In the data rows, 128 means zero.
Here are some points, each followed by its number:
[187  91 131 195 182  63  88  86 119  88  66  94 148 128 102  82 131 149
 114 156 120 159 191 134 143 165 101] 0
[176 111 131 170 168  88  90 101 123  92  80 104 137 134  96 103 120 142
 104 155 120 150 177 134 142 157 103] 1
[176  84 106 117 192  54 172 100 172 134  55 156  76 129  99 126  74 127
 130 144 136 103 154 145 149 196 112] 2
[160  83 143 159 178  82 127  94 145 100  80 104 106 109  84 134 111 149
 109 118 112 133 162 150 105 154 129] 3
[ 99 174 113 200 103 128 170 102 123 104 163 104 104 138  87 135 125 133
 166 127 126 109  95 124 117  98 168] 4
[111  64 125 110  98 193 113  87 116 133 148 155 175 153 208 192  88 157
 146 128 127 112 133 162 130  75  97] 5
[102  95 134 122 104 151 122 142 111 117 151 117 163 135 160 154 147 119
 137 139 133 129 127 143 117  92 154] 6
[172 171 137 132 120 101 148 126 127 129 131  83 148 126 192 131 195 118
 151 142 112 104 128  87 150 130  99] 7
[155 140 137 120  86  96 121 162 128 155 163 108 193  89 154 147 201 122
 181 146 158 110 133 118 135 123  84] 8
[110 117 116 144 117 122 144  68 116 118 130  66 170 146 126 135 164 170
 154 134 142 108 131 134 129  87 178] 9
[124 133 166 106 145 137  88 162 127 117  81 109 188 138  94 130 151 173
  69 121 105 196 110 160  75 165 151] 10
[101  91 113 158 111 146 127 154 103 155 144 138 158 151 154 124 103 113
  96 109 121 148 132 107 142  81 150] 11
[143  76 112 164 191  86  89  97 155 142  94 119 116 108  92  64 142 124
  76 109 122 145 180 179 112 162 113] 12
[126 154 120 165  92 127 182 148 116 103 166  92 143 156 133 111 186 106
 152 126 139 149 141 183 121  88 162] 13
[131 164 107 154 145 163 140 132 127 121 121  83 108 115 168 154 177 133
 143 131 143 108  97  58 144 165  94] 14
[122 104  92 153  91 149  94 124 105 129 156 142 180 101 181  63 136 111
 107 129 132 139 138 141 138  84 165] 15
[123  74 206  91 116 136 172  82 110 118 154 155 178 138 195 106 104 123
 152 112 133  97 150  67  47 179 173] 16
[131 152 111 102 103 161  89 142 118 113 132 158 124 163 105 144  75 109
  72 142 119  74 105 116 146 107 109] 17
[ 97 144 149 150  94 158 163 103 123  97 166  97 163 141 125 125 151 137
 161 146 115 106  97 136 153  99 172] 18
[126 145 175 151 183  85  89 120 140 112  60  82 167 144 111  90 150 128
 116 114 117 144 148 137 116 181  99] 19
[115 116 176 153 132 158 116  58 121 102 158 146 195 113 184 166 115 129
 185 146 118  95 122 110 124 104 107] 20
[142  99 113 179 131 103 129  82 139 144  95 110 147 130 114 127 137 113
 129 137 117 136 124  92 125 160 114] 21
[149  63 114 129 186 102  91 162 176 135  80 127  57 137 125 102  91 120
 139 127 106 114 168 166 132 162  80] 22
[156 139 105  86 124 100 126 131 115 151 140 151 155 103 135 149 108 119
 164 119 131 123 164 144 120 117 117] 23
[139  68 153 160 125 183  89  92  84 151 137 118 154 128 145 121 125 109
 157 108 138 144  87 178 114  76 117] 24
[ 84 112  90 105  90 137  63 182 151 136 148 168 161 174 101 136  82 120
  95 114 142  79 138 154 144 123 137] 25
[121 202 145 171 151  87 114 122 167 100  88  82 147 136 115 103 174 149
 110 118 122 156  97 161  98 190  98] 26
[154 181 128 140 130 108 114 106 131 133  96 130 147 143 126  94 139 129
  97 145 131 117 143  92 108 161 125] 27
[113 138 113 135 149 148 120 154 152 115 123 158  90 126 100 148  96 106
 106 145 121 120 131  96 119 152  84] 28
[102  93 111 106 122 140  86 141 122 190 125 154 199 137 130  72  65 108
 101 158 114 144 131  99 157  93 117] 29
[160  84 106 180 165  96 125  91 144 130  87  87 114 137 106  96 157 118
 121 111 140 113 132 131 138 178  71] 30
[178 107  90 130 165  71 126  79 153  91  56 144  90  98  86 131  94 123
  80 104 155 108 164 175 120 203 130] 31
[183 101 104 175 176 105 128 141 134 101  44 136 100 147  73 113 129 131
  82 125 102 161 178 186 142 193 111] 32
[125  92  90  93 113 165 103 179 136 123 182 133 181 148 146 145 151 112
 129 111 149 125  91 138 150 106 150] 33
[105 187 148 173 167 101  67 178 138 138  58  70 132 134  87  83 185 180
 125 141 146 175 130 193  90 181  61] 34
[142  92 147 120 110 145 126 116 131 100 126 163 154 129 185 147  97 136
 143 144 130  96 140 168 136  81 138] 35
[ 85 178 120 196  76 144 127 166 138 174 169  77 144 117 175  87 200  90
 108 129 145 164 130 160 154  62 174] 36
[177  85 132 147 143  95  99  87 162 130  87 125  88 113 104 107 140 108
 107 118 133 107 176 169 112 164 129] 37
[128 143 110 122 157 157 162 144 166 141  92 119  75 117 118 155 124 121
 134 139 137 110 102  74 142 162  97] 38
[178 101 125 167 170  88  84 101 121  97  85 115 149 133 114 102 117 146
 111 150 125 151 175 136 143 148 107] 39
[ 89 155 167 116 169 160 176 130 145 127  86 143  96 138 208 167 124 173
 125 119 143 117  97 175  79 169 194] 40
[112  85 105 107 110 183  72 146 121 134 169 162 161 145 154 170  76 152
 111 137 116  90 125 189 124  63 134] 41
[130 190 129 119 145 142 167  92 108  97 139 135 100 141 100 163 109 150
 161 124 102 120 126 112 143 123 166] 42
[164 120  98 117 153  86 125 100 146  99  73 154  95 104  86 138  97 124
  78 105 146 115 153 166 128 180 120] 43
[ 92 137 102 137 107 121 175 149  98 125 147  96 142 111 142 137 165 133
 165 142 138 110 105 182 155  86 148] 44
[112 126 122 143 123 136 138 169 129 126 165 105 150 122 162  96 162 110
 101 112 118 176 117 140 149 103 161] 45
[134  67 145 138 122 144 145  76 131 129 140 143 171 136 151 144 125 135
 168 145 152 132 124 121 131 110  97] 46
[ 96 118 103  74  98 139 102 177 135 146 125 165 133 135  82 109  93 123
 100 151 124 111 119 105 128 120 139] 47
[170 161 110 109 109  67 150 139  88 129 108 178 162  78 149  95 138 116
 171 121 156 115 169  97 117  89  75] 48
[ 95 135 164 127 108 149 152 114 139 119 143  87 103 126 123 157 162 155
 125 132 109 125 118 132 127 139 194] 49
[148  79 131 177 158  81 112 116 151 112  91 126 120 122 103 101 105 145
 144 120 119 148 125 155 119 190  91] 50
[109 124 107  90 104 139  81 144 103 151 165 144 107 145 122 155  85 147
 114  93 124  74 100 104 152 106 151] 51
[161  92 129 186 180 108 122 127 126 148 103  98 127 160 111  81 187 139
 102 143 106 160 174 192 124 175  73] 52
[200  96 137  98 170  63 129 103 162 150  61 169  77 119 142  98 101 143
 135 144 145 101 158 191 130 171 101] 53
[128 150 152 145 142 157 190  78  94  99 115 131  86 134 115 166 124 146
 182 120 104 156 138  87 114 150 161] 54
[193 114 122 152 152  89 117 100 112 116 108 146 108 102 114 170  83 133
 126 144 157 108 133  87 149 190 144] 55
[113 123 101  81 140 126 135 102  97 125 114 162  75 134 140  95 113 172
 168 133 129 147 150  86 159 107 114] 56
[141 156  95 109 136  81  94  87  97 110 118  97 176 104 166 114 185 156
 116 117 134 150 162  65 121 169  90] 57
[168 114 150 160 171 116  91 113 122 101  93  79 115 135  65  92 160 133
 114 119 118 139 123 149 118 149 100] 58
[139 181 120 101 113 127 100 148 147 109 123 122  96 150 108 132  86 106
 112 144 140 109 109  89 110 123  93] 59
[103  83 137 143 110 145 108 133 123 162 167 112 161 118 190 110 140  80
 130 125 120 173 104 157 100  85 119] 60
[171 159  97  83 180  78 123  96 151 119  67 167  60  80 102 111  75 137
 106 156 111  86 174 169 137 188 145] 61
[151 137 128 128  99  94 110 142 128 148 151  98 185  94 153 135 198 120
 165 146 150 123 131 112 137 132  89] 62
[142  86 182 120 122 146 126 104 129 100 150  81 168 129 109 166 126 163
 195 114 142 107 112  61  82 109 114] 63
[147 152 102 188 154  63  95  86 106 159  92 111 147 110 189 114 147  80
 152 157 133  87 172  58 123 169  82] 64
[152  78 128 110 180 111 124 112 162 107  59 179  74 115 104  83 119 132
 139 121 117 138 177 152 131 139  82] 65
[109  73 106  92 117  94 187 178 130 129 153 149 105 107 117 104 120 135
 145 134 119 142 145 181 131  85 157] 66
[102 122 124  84  95 135 115 166 120 143 133 150 128 126  75 122 112 120
 111 143 118 114 122 104 103 127 134] 67
[101 108 188 147 130 174 126  57 114  97 155 144 181 122 158 168 119 139
 197 140 110  86 116 112 115 111 116] 68
[142 191  92 106 125 168  78 163 131 123 171 146 104 145 105 184  87 113
  74 105 130 108  92 121 142 149  96] 69
[ 99 174 203 131 154 131 181 114 135 126 124 156  91 126 191 197 119 146
  97 113 142 133 104 146  71 204 160] 70
[154 163 100 171 151  64  96 105 111 161  98 121 149 102 175 116 134  84
 156 149 133  93 182  75 124 152  80] 71
[101  84 143 103 111 147  96 131 130 141 168 137 153 133 175 171 111 122
 152 119 141  86 100 142 153  67 150] 72
[197  72  92 172 170  55 118  76 126 134  64  89 107  75 128 151 159 114
 121 129 146 149 177 123 139 176 117] 73
[117 172 110 117 114 143 121 171 155 123 157 158  76 145  88 169 129 135
 110 143 124 107 112 100 141 133 100] 74
[127  71  95 110  95 120  92 157 144 126 137 185 143 127 116 100 103  75
  97 112 128 148 129 121 147 103 157] 75
[ 77  89  97  94 100 133  99 138 118 155 142 152 123 129  80  70  70  79
  96 125 116 162 116  97 163 104 154] 76
[130  53 122  77  96 168 111 163 101 132 162 163 176 135 193 136 115 131
 152 150 113  78 107 147 119  64 151] 77
[116 186 136 167 138  99 114 136 160 103 106  89 153 141 132 111 169 140
 111 120 126 150 105 168 105 166 111] 78
[127 165  93 143 135 175 132 146 140 104 110  96 101 140 158 163 162 126
 135 126 144  82  97  72 148 157  78] 79
[101 164 118 193  97 160 194 121  92 141 137  70 109 138 100 128 150 137
 188 130 112 130 131 107 128  95 157] 80
[207 124 107 131 138  81  89  77 146 161 103 142 106  84  72 157  77  97
  83 105 104  77 173 108 151 199 156] 81
[160  58 134 192 158  89 140  90 129 114  94 127 116 118 105 112  80 131
  78 131 113 137 169 128 123 192 101] 82
[128 152 100  93 117 157 103 168 151 128 128 157  90 145  78 128  96 119
  96 142 138 111 141 151 142  82 141] 83
[141 155 172 104 121  90  87 142 115  98  91  98 117 117 185 120 164 193
 166 123 132 174 120  81 119  64 179] 84
[114 161 118  99 147 168  79 156 184 104 137 150 124 165  98 103  86 117
 114 133 158 129 136  59 119  99  93] 85
[109 189 127 178  95 144 177  97 114 105 157  81 120 145 101 123 162 127
 183 109 134 170 110 109 144 100 174] 86
[ 97 113 109 118 120 126 116 164 107 149 167 143 158 118 148  90 119  98
 124 145 130 175 121 118 150  91 131] 87
[176  94 115 146 161  72 124 103 133 130  83 128  89  90  94 156 120 116
  81 134 143 116 179 133 112 173 159] 88
[ 92  62 142 109 112 139  94 128 123 141 169 132 169 122 203 182 125 122
 169 110 136  85 103 142 155  60 161] 89
[157 148 110 139 139 145 143 177 144 131 122 104  54 170  89 187 138 133
 108 143 145  85 115 101 116 164  97] 90
[ 97 128 180 110 144 117 128 130 134 126 113 190 119 125 198 141 124 152
 107 145 131 149  96 153 114 160 163] 91
[139 159 137  78 121  86 186 143 110 129 155 183 143  68  96 108  95 109
 204 115 145 143 181 129 161  89 106] 92
[108 107 190 195 141 172 124  72  94 121 135 154 116 116  98 138  99 133
 160  93 142 185  95  93  96 173 100] 93
[180 103 114  98 146  73 123  60 159 131  80 178  73  82 117 131  78  91
 108 156 151 102 182 166 114 175 138] 94
[118 169 122  80 119 163 125 163 152 101 142 143 116 153  86 166  93 132
  98 143 109 109 126 135 117 115 120] 95
[146 103 113 165 182 100  95 167 156 120  84 124  64 160 125 124 124 161
 137 142 121 143 118 173  97 147  97] 96
[151 179 117  85 137 183 140 155 142 164 137 133 118 169 104 135  76  80
  74 105 104 129  87  52 143 130  98] 97
[141 169 121 156 124 111 133  99 115 144 126 113 160 157 149 137 132 113
  93 141 142  87 132  84 106 160 122] 98
[ 95 185 119 128 189  86  83 139 158 103  56  57 135 128 117 123 171 159
 107 123 104 189 131 195 112 151 111] 99
[106  59 151  83 148 132 131  75 109  99 122 200 141 132 177 140  77 147
  94 157 142 135  88 121 128 170 137] 100
[129 143 112 166 143 156 150 133 158 123 143  96  79 137 140 128 168 132
 116 152 150 102 104  56 141 152  86] 101
[169  93 226 171 118  82 164 111  93 161 160 130  87  53 200  89  99 132
 144 113 150 196 125  91 126 131  66] 102
[117  65 148 132 113 155 153  83 134 127 161 156 185 140 161 157 127 134
 193 150 152 131 120 123 125  85  96] 103
[148  90 197 136 123  67 154 134 102 138 127 174  99 129 106  96  85 214
 164 102 138 126 136 146 114  64 111] 104
[136 182 140  96 128 139 101 143 142 104 138 152 115 139 120 156  89 144
 132 147 145  92 133 114 136  91  94] 105
[159 103  95 148 130 103  85 176 134 137  66 187 100 171 146 102  89 131
 194  68  83 137  96 160  90 192 138] 106
[ 84 121 138 138 124 140 118 138 139  94 144 114 163 165 196 140 139 154
 129 131 104 140 125 166 129 114 162] 107
[151 189 133 100 108 145  96 177 119 141 174 192 104 121  94 177  85 113
  69 117 141  69  96 151 149  98 120] 108
[121  74 108 107 117  97 209 171 136 128 150 142  97 104 108 106 119 130
 150 143 128 138 147 159 126 105 130] 109
[124 160 105 151 117 128 139 129 107 165 175 104 174 116 172 104 149  87
 117 113 151 153 146 146 129  96 173] 110
[114 150 126  79  98 182 108 143 121  88 173 157 138 134 149 182  68 137
 101 109 117  91 125 148 116  66  79] 111
[136 164 124 148 121 149 158 159 170 128 150 126  93 156 130 121 154 116
 131 125 111  77  92  90 118 174 112] 112
[ 91  71 125  59 132 134 173  95 109 163 121 159 164 173 111  71 146 119
 176  96 136 143 104  96  68 190 172] 113
[148  69 109 115 106  73 202 182 107 177 170 122  94 107  95 117 113  92
 159 120 124 181 160 177 133  63 127] 114
[164 119 208 126  96  78 164 152 118 170 160  78 191  79 111 196 179  86
 196 131 120 152 152 176 141  81 126] 115
[139 170 121 115 131 152 100 186 136 126 162 184 115 123 102 130  63 152
  72 111 151  91 131 103 164 113 105] 116
[131 118 116 131 100 138  85 140 102 139 140 169 166 107 148  89 129 115
  81 116 135 171 132 135 135 114 170] 117
[137 161  87 137 108 159 106 153 157 124 120 129  74 153 120 151 127 124
 119 137 118  92 112  87 138 148  89] 118
[125 109 124 140 101 135  93 145 106 145 130 149 175 103 162  77 134 116
  81 116 143 173 132 139 137 121 185] 119
[116 155 114 141 147 154 109 149 149 110 132 153  99 135  95 146  97 116
 102 139 124 126 120  97 126 153  88] 120
[135 123 132  99 116 105 159 169 104 150 140 152 131  89 122 115  82 116
 158 107 117 145 163 183 129 115 166] 121
[114 138 110 137 103 122 146 146 114 138 121  86  91 148 127  76 139  84
 159 141 142 181 142 148 122 102 179] 122
[108 102 109 136 114 133 161  62 117 116 142  64 173 149 128 150 164 170
 172 131 141  97 127 127 140  62 195] 123
[133 171 183 111 163 174 181 155  97 103 125 143 109  95 152 194 165 137
  91 113 128 139  86 140  96 200 163] 124
[160 135 118 147 137  72  67  45 120 128  87  60 155 150 136 130 198 127
 127 101 142 173 131 108 126 147  88] 125
[162 135 117  86 113  78 168 159 106 161 145 185 105  67 118 120  97  91
 150 117 124 142 191 154 142 102 125] 126
[110  66 109  88 117  82 213 186 124 136 152 158  93  89  99  95 106 132
 156 143 123 154 153 180 123  86 145] 127
[129 164 125 166 160  94  99 131 147 116  90  97 118 136  93  82 159 133
  94 138 122 165 145 171 126 172 106] 128
[179  76 118 137 140  86  83  84 159 130  96 117  94 127  92 103 130  95
 108 116 134 100 174 161 135 157 110] 129
[ 77 153  97 139 115 130 172 148  98 113 145  95 151 120 154 146 180 134
 160 140 136  96  93 187 152  91 152] 130
[193 145 113 112 126 100  97 186 116 140 149  81 140  55 193 200 173  80
 159 126 150  90 124 145 117 116  97] 131
[105 103 133 130 115 156 127 143 119 118 151 115 155 133 161 154 154 117
 139 141 140 135 127 136 114  99 149] 132
[155 154 158  96 114 158  80 133 137 136 152 189 108 134 147 182  81 126
 133 136 117  76 100 156 149 111 100] 133
[114 125  93 126  82 128 152 152 116 138 140 105  87 141 125  83 129  83
 154 141 143 170 135 155 129  86 191] 134
[141  91 129 126 161 118 121 117 151 114  77 161  97 112 123  88 132 131
 137 126 123 143 170 155 133 133 103] 135
[ 96 174 123  82 133 169 102 174 155 159 143 167 133 161 111 116  63 107
 107 108 151 125 129 125 117  74  97] 136
[109 179 102 131 114 134 123 167 158 125 161 151  65 149  93 166 143 131
 115 152 121 115 106  91 138 146  95] 137
[ 93 130 147 161 124 162 149  78  93 140 139 110  92 153 125 100  91  99
 159 138 132 156 126 148 101 146 123] 138
[133 168 131  72 135 173 110 183 147 119 140 147  98 122  79 169 103 127
  94 126 143  95 105  93 116 109  79] 139
[146 116 102  69 100 163  91 158 146  96 137 144 147 155 114 159  74 128
  96 108 134 109  95 164 145 121 141] 140
[146 178 119 103  98 162 100 128 125 115 150 140 117 124 118 177 119 145
 124 116 115 100 103 157 154 108  77] 141
[196  63 121 134 177 103 106  48 142 107  74 142  90 128  71 121 119  99
  97 125 117 134 159 140 110 202  87] 142
[123 160 111 124 147 110 126 129 145 139 107 118 159 135 137 102 177 154
 102 122 109 156 112 159 123 148 109] 143
[126 121 137 106 105 159 121 129 126 127 147 165 143 142 142 161 101 107
 140 132 108  85 130 154 133  88 114] 144
[ 89 110 143 154 125 194 116  80 101 143 142 174 168 127 157 162  59 116
 194 109 110 162 112 191 136  79  83] 145
[167  72  96 185 174  81 115  79 138 136  76  88 115 141  96  73 157 122
 117 107 136 126 129 152 144 187  66] 146
[121 108 186 168 160 149 176 109 110 100 138 102 114 103 108 164 135 171
 143 110 109 118 122  97 129 154 147] 147
[ 87 201 128 158 120 118 175 117 111  93 184  66 132 149 145 119 155 140
 178 152 104 123  96 176 163 103 158] 148
[108 106  99  78 151 119 146  94  88 126 102 162  76 124 158  84 114 196
 184 127 127 158 160  78 161 103 115] 149
[ 97 154 129 150 101 117 161 141 118 110 165 112 159 112 166 136 155 140
 154 125 118 142 117 149 133  65 157] 150
[202 130 110 102 169 103 132 127 176  98  52 194  72  91 161  94  98 138
 146 131 155  95 165 179 101 162  95] 151
[ 98 170 136 156  88 165 155  92 113 113 133  56 131 129 121 157 200 140
 164 107 100 134  94 102 123  78 202] 152
[ 88 160 158 152 103  76 175 148 113  95 171 126 147 134 112  79  95 187
 107  92 156 118 140 180 124  95  82] 153
[127  86 138 102 109 112 154 154 120 147 146 142  88 106 149  93 103  80
 148 135 118 145 151 179 129 110 144] 154
[156 184 119  86 105  93 163 144 124 139 139 153 143  97 136 116 134 112
 203 140 131 121 178 148 166 122 117] 155
[149 129 135  87 120  89 168 165 106 158 135 167 122  72 104 115  59 114
 163 106 120 142 174 183 121 116 158] 156
[155  96 104 182 159  88 114  96 133 136  94  92 119 129 115  71 164 121
 109 108 132 136 125 153 144 174  94] 157
[110 138 136 136 123 115 194 124 123 107 125 160  92 125  88 116 110 169
 186 132 114 170 107 105 139 118 164] 158
[ 96  97 157 115 180 131 104 138 146 117  75  90 167 137 113 148 132 152
 126 131 109 169 130 134 128 168 131] 159
[166  98 100 171 162  95 109  95 138 135  92 104 116 136  90  99 141 125
 111 110 134 122 130 143 140 170  67] 160
[108 178 108 175  89 141 179 140 124 101 133  95 111 125 157 117 179 139
 184 135 150 118 114 152 151 116 149] 161
[102  64 142 127 116 154  99 134 129 169 162 108 156 125 190 116 133  75
 144 126 115 172  92 158  89  88 101] 162
[114 173 161  99 176 136  97 154 164 104  96  60 171 158 137 112 158 150
  82 104 109 195 104 154 129 156 104] 163
[ 92 181 179 126 159 166 154  87 127 113 105 129 101 116 101 158 155 146
 116 138 110 112 114  89 130 170 144] 164
Which point above is nearest to each new point? Its number follows each.
[113 137 126 157 125 136 151 173 131 119 172  85 139 124 170 101 188 112
 108 104 119 184 113 161 155  94 162] 45
[100  77 112 149 102 142 126 168 102 164 139 142 139 147 156 102  99 102
  89 111 118 162 133 109 134  83 150] 11
[169  74 130 150 182  61 113  88 154 102  62 113 106 114  84 125 102 142
  96 121 112 138 173 166  99 155 125] 3
[111  74  89  63  94 127  82 149 131 102 167 145 136 138 125 128  76 139
 126 122 133 109 132 143 117 119 140] 140
[138 161 132  73 136 178 101 190 139 122 141 151  89 119  71 175 107 134
  98 129 153  89  99  97 110 101  76] 139
[166 152  94  77 135  81 138 126 121 158 128 155 149  87 127 144 106 111
 167 118 128 122 172 142 120 127 106] 23
[124 178 101 129 157  90 136 133 158 139  88  97 157 138 120  84 199 162
  98 114  99 167 114 152 126 159 114] 143
[139 100 113 177 179  87 111 167 152 121  79 102  77 159 137 107 136 150
 154 147 123 152 117 173  96 143 102] 96
[ 85 199 193 133 162 175 169  87 129 108 105 125  94 118 108 172 175 163
 116 146  99 104 113  84 122 178 154] 164
[111 124  91  92 119 132 115 125 116 153 152 156 105 135 119 133  81 138
  80 120 113  88 129  67 148 161 126] 51
[116 134 150 119 138 133  96 164 127 127 103 111 190 138 114 126 157 160
  73 126 116 191 118 149  92 145 153] 10
[ 97 139 153 129 112 145 149 110 141 119 149  85 108 129 120 147 161 154
 125 125 110 122 114 132 136 135 197] 49
[135 146 105 165 141 162 149 132 163 117 141 101  72 141 145 140 157 132
 114 153 146  91 112  60 135 158  96] 101
[174 112 103 166 172 119 138 140 142 110  56 133  91 143  85 122 127 124
  91 131 111 149 162 157 146 186 107] 32
[142 172  96 110 100 104 133 136 121 151 140 139 125  73 130 118  95  93
 177 127 128 122 146 125 123 132  90] 23
[118  93  95  60 114 151  74 127 116 132 142 196 149 112  83  73  58  93
  78 128 150 161  95  80 140 104 126] 76
[ 87 140 150 179 125 173 146  71  91 147 146  92  87 160 111  91 100  74
 168 134 139 153 125 157 101 141 113] 138
[125 123 123 152 126 132 210  72  80 123 135 152  72 167  88  82  75 151
 199 152 106 154 143 109 154 105 136] 158
[109 185 131 170 116 111 111 152 123 125 142 104 132  98 159  63 183 122
  83 117 118 179 116 163 139 136 180] 45
[ 83 170 121 151  95 125 181  82 114  96 130  53 121 123  92 144 200 145
 172 131 146  95  87 109 117  95 181] 152
[107 111 125 154 131 149  79  84 132 155 109 131 166  71  84 101 179 109
  85 131 119 131 109  89 109 148 166] 21
[109 141 127 142 126 147 135 166 131 120 172 104 145 127 162 111 169 113
 109 107 120 165 114 160 146  90 147] 45
[104 189 104 179  78 126 188 148 120  96 135 100 121 123 148 109 178 152
 198 131 154 121 120 178 147 103 166] 161
[153  85 120 169 168  88  98 105 146 147  98 114 129 104 107  85 147 114
  94 114 129 134 170 169 123 151 114] 12
[129 136 161 119 169 169 206 143 124 113 102 140 123 124 191 172  88 166
 128 153 140 144 121 136 100 183 182] 40
[159 177 135 139 136  97 126  92 129 132  86 128 169 147 141  75 151 125
  92 149 135 131 147  78 103 172 131] 27
[ 89 142 140 177 107 130 156 121 121  97 159  94 163 131 157 152 171 152
 154 124 121 136  96 141 124  72 162] 150
[164 130 116 155 143  72  73  51 115 128  82  65 155 140 140 127 184 133
 126 102 142 167 140 110 134 146  88] 125
[ 87 162 134 157 110 130 142 142 128  99 159 106 158 128 151 148 150 145
 140 127 118 131 104 135 128  70 156] 150
[100 120 181 182 121 185 125  84  95 119 146 156 101 120  94 152  95 121
 157  92 145 168  91  76 106 163 109] 93
[126 165 168 101 157 177 168 161 105 108 132 147 114 103 146 183 150 130
  91 113 125 129  92 137 109 181 145] 124
[ 80 155 183 130 175 136 106 137 163 120  60 102 171 116 121 106 177 169
 119 104 128 199  92 182 118 167 105] 163
[120 163 113  99 145 166  95 148 178 105 139 145 117 164  97 112  84 110
 114 132 150 127 130  59 122 103  88] 85
[137  86 136 177 158  83 128 121 156 104  85 137 131 145 109  89 100 143
 148 125 116 167 119 166 114 191 107] 50
[130 155 138 184 123 104 160 156 125  94 150  87 154 114 135 126 150 165
 154 104 106 150  96 157 136  82 154] 150
[137 159 123 198 131 141 157 127 118 137 174  88 141 130 199  73 153  84
 117 101 152 155 157 128 158 113 169] 110
[146 170 144 175 133 113 146 101 106 140 116  96 147 146 150 141 155 122
  97 132 145  91 129  88  94 179 134] 98
[140 147 108 186 144 163 160 131 165 113 144  83  63 133 157 139 179 134
 115 154 151  96 107  53 138 160  87] 101
[162 101 107 170 136 137 176 115 174 110 129  89 113 157 135 134 164 123
 126 144 142  92 131  94 135 174  82] 101
[ 89 133 195 101 155 114 138 127 143 121 109 198 102 132 210 162 120 166
 115 154 129 139  84 160 108 170 157] 91
[144  77 113 182 198  76  99 178 157 125  62 106  60 168 127 102 129 158
 143 155 118 160 122 169  80 160  87] 96
[117 180 118 163  76 121 147 121 131 167 155 129 180  68 193  97 109  78
  69  91 117 172 186  93 135  83 154] 110
[129  84 140 114 113 108 170 150 111 159 145 126  75  94 149  84 113  77
 168 131 106 145 155 193 130 110 143] 154
[111  99 119 106 123 149  82 136 120 172 137 160 189 141 141  97  66 110
 113 153 121 137 133 109 146  94 106] 29
[116 157 117 146 161 110 106 135 153  99  92 117 120 157  78  78 142 138
  98 144 123 176 130 179 121 164 114] 128
[105 165 154 149 108  72 160 141 107 113 160 127 149 129 129  94 109 168
 117  99 151 121 143 169 131 101  88] 153
[ 95 150 171 127 109 149 158 106 146 119 140  81  84 126 109 157 161 164
 117 130 101 120 115 127 132 153 201] 49
[102 198 129 183 129 118 126 157 128 153 150  59 118 103 193  57 160 119
 141 143 130 172 112 170 126 113 177] 36
[115 108 143 108 105 178 108 126 136 114 152 168 151 158 158 162 104 112
 120 127 109  79 124 155 134  82 118] 144
[116 145 126 151 132 107 178 123 133 110 127 138  95 133  66 102 136 163
 181 130 116 173 103 102 145 120 139] 158
[128  73 108 112  92 130  99 149 139 119 139 178 148 129 132 112 103  88
 108 119 128 136 130 132 144  95 153] 75
[135 137  94 143 100  87 149 142  99 167 162  98 139  87 131  94 148  90
 154 117 143 143 136 144 158  95 174] 110
[179  79 109 200 139  61  63  39 116 138  70  71 106 115 146 145 165 118
 101 118 150 127 140 120 130 170 113] 73
[100  89 107 104 124 135  92 127 125 187 128 160 192 131 127  72  71 106
 102 155 117 147 130  99 151 104 121] 29
[144 183 120  87 103 131 106 155 146 103 135 126  81 148 107 145  68 103
 119 148 145  91  98  66 111 112  87] 59
[126 188 119 125 143 139 174 105 120 106 135 129  91 142  86 163 113 148
 148 136 111 126 126 103 139 124 165] 42
[184  89 111 168 164  72 127  72 116 126  80  88 116  93 118 153 169 124
 131 124 136 141 167 112 136 168 130] 73
[144 188  93 163 104 156 128 147 157 118 122 105  74 151 124 162 140 133
 133 132 123 105 105  94 147 143  96] 118
[123  85 162  93 121 141 128 109 120 123  78 184 128 115 194 159 117 199
 114 130 122 162 104 167  86 180 150] 91
[ 91 106  99  96  99 142 102 145 118 152 142 156 121 130  77  83  74  85
  89 126 118 145 114 105 162 111 149] 76
[101 106 141 105  93 145 113 139  91 123 146 184 150 141 165 139  87 122
 154 111 143 127 111 139 106 117 123] 144
[120 115 130 108 121 104 183  77  81 114 147 153 104 125  84 104 101 138
 196 139 118 169 134 117 164 108 174] 158
[125 159  99 125 146  99 126 145 151 138 102 106 160 145 129  96 183 152
  96 119 108 158 108 152 124 149 128] 143
[116 101 148 116 121 140 133 111 121 119  91 161 135 119 184 155 125 192
 134 130 127 160 108 159  92 164 153] 91
[ 85 106 143  73 170 121 121 156 154 137  61 124 137  86  99 158 131 196
 143  93 123 134 113 171  88 180 119] 159
[206 124 189  94 111 101 175  63 136 189 179 120  80  53 134 123 106  86
 172 127 147  99 191 153 143 104 114] 126
[143 147 144 163 139  87  90 140 141  96  64  91  89 150 106  97 149 127
 121 143 137 183 157 167 118 148 110] 128
[114 181 126  76 118 161 131 162 155  94 137 141 109 155  73 165  98 125
  92 145 107 114 135 124 112 118 121] 95
[188  68 139 183 121  81  74 132 112 182 130  59 172 102 153 125 191 113
 126 109 127  84 164  93 154 140  94] 62
[162 156 114  91  99 105 149 145 102 160 130 153 126  97  89 155  85  95
 187 143 111 110 136 156 130 112 109] 23
[133 196 140  87 140 147  96 147 158 111 126 147  94 138 106 157  78 141
 109 155 145  96 137 104 138 105  83] 105
[151 123 148 111 124 168  72 117 108 124 168 159 159 139 180 178  87 118
 158 131 139 113 144 139 114 101  79] 144
[142  73 113 166 183  97  97 168 145 122  78 121  87 163 134 114 128 157
 136 145 116 147 118 175  90 140 103] 96
[142 131 154  74 127 155 116 156 136 135 177 166 152 154 140 138  78 105
 105 114 132 106  99 143 131  95  85] 144
[ 88 104 114 116 128 137 104 166 113 143 163 155 165 129 152  91 111 102
 114 154 125 183 116 107 146  96 114] 87
[115 111 164 173 127 150 152  99 119 125 140 125 129 147  89 176 153 131
 160 111 134 124  95 110 114 114 134] 147
[ 98 161 152 144  98 151 163 100 131 100 169  91 157 150 113 125 146 133
 162 142 114 104  99 130 149 107 153] 18
[ 97 116 100  79  92 130 102 186 129 141 125 164 128 125  73 115 100 123
  98 150 119 108 123 108 120 111 142] 47
[ 96 164 157 166  89 155 181  89 123  89 170  76 171 144 121 132 165 136
 176 147 107 106  96 136 150 103 170] 18
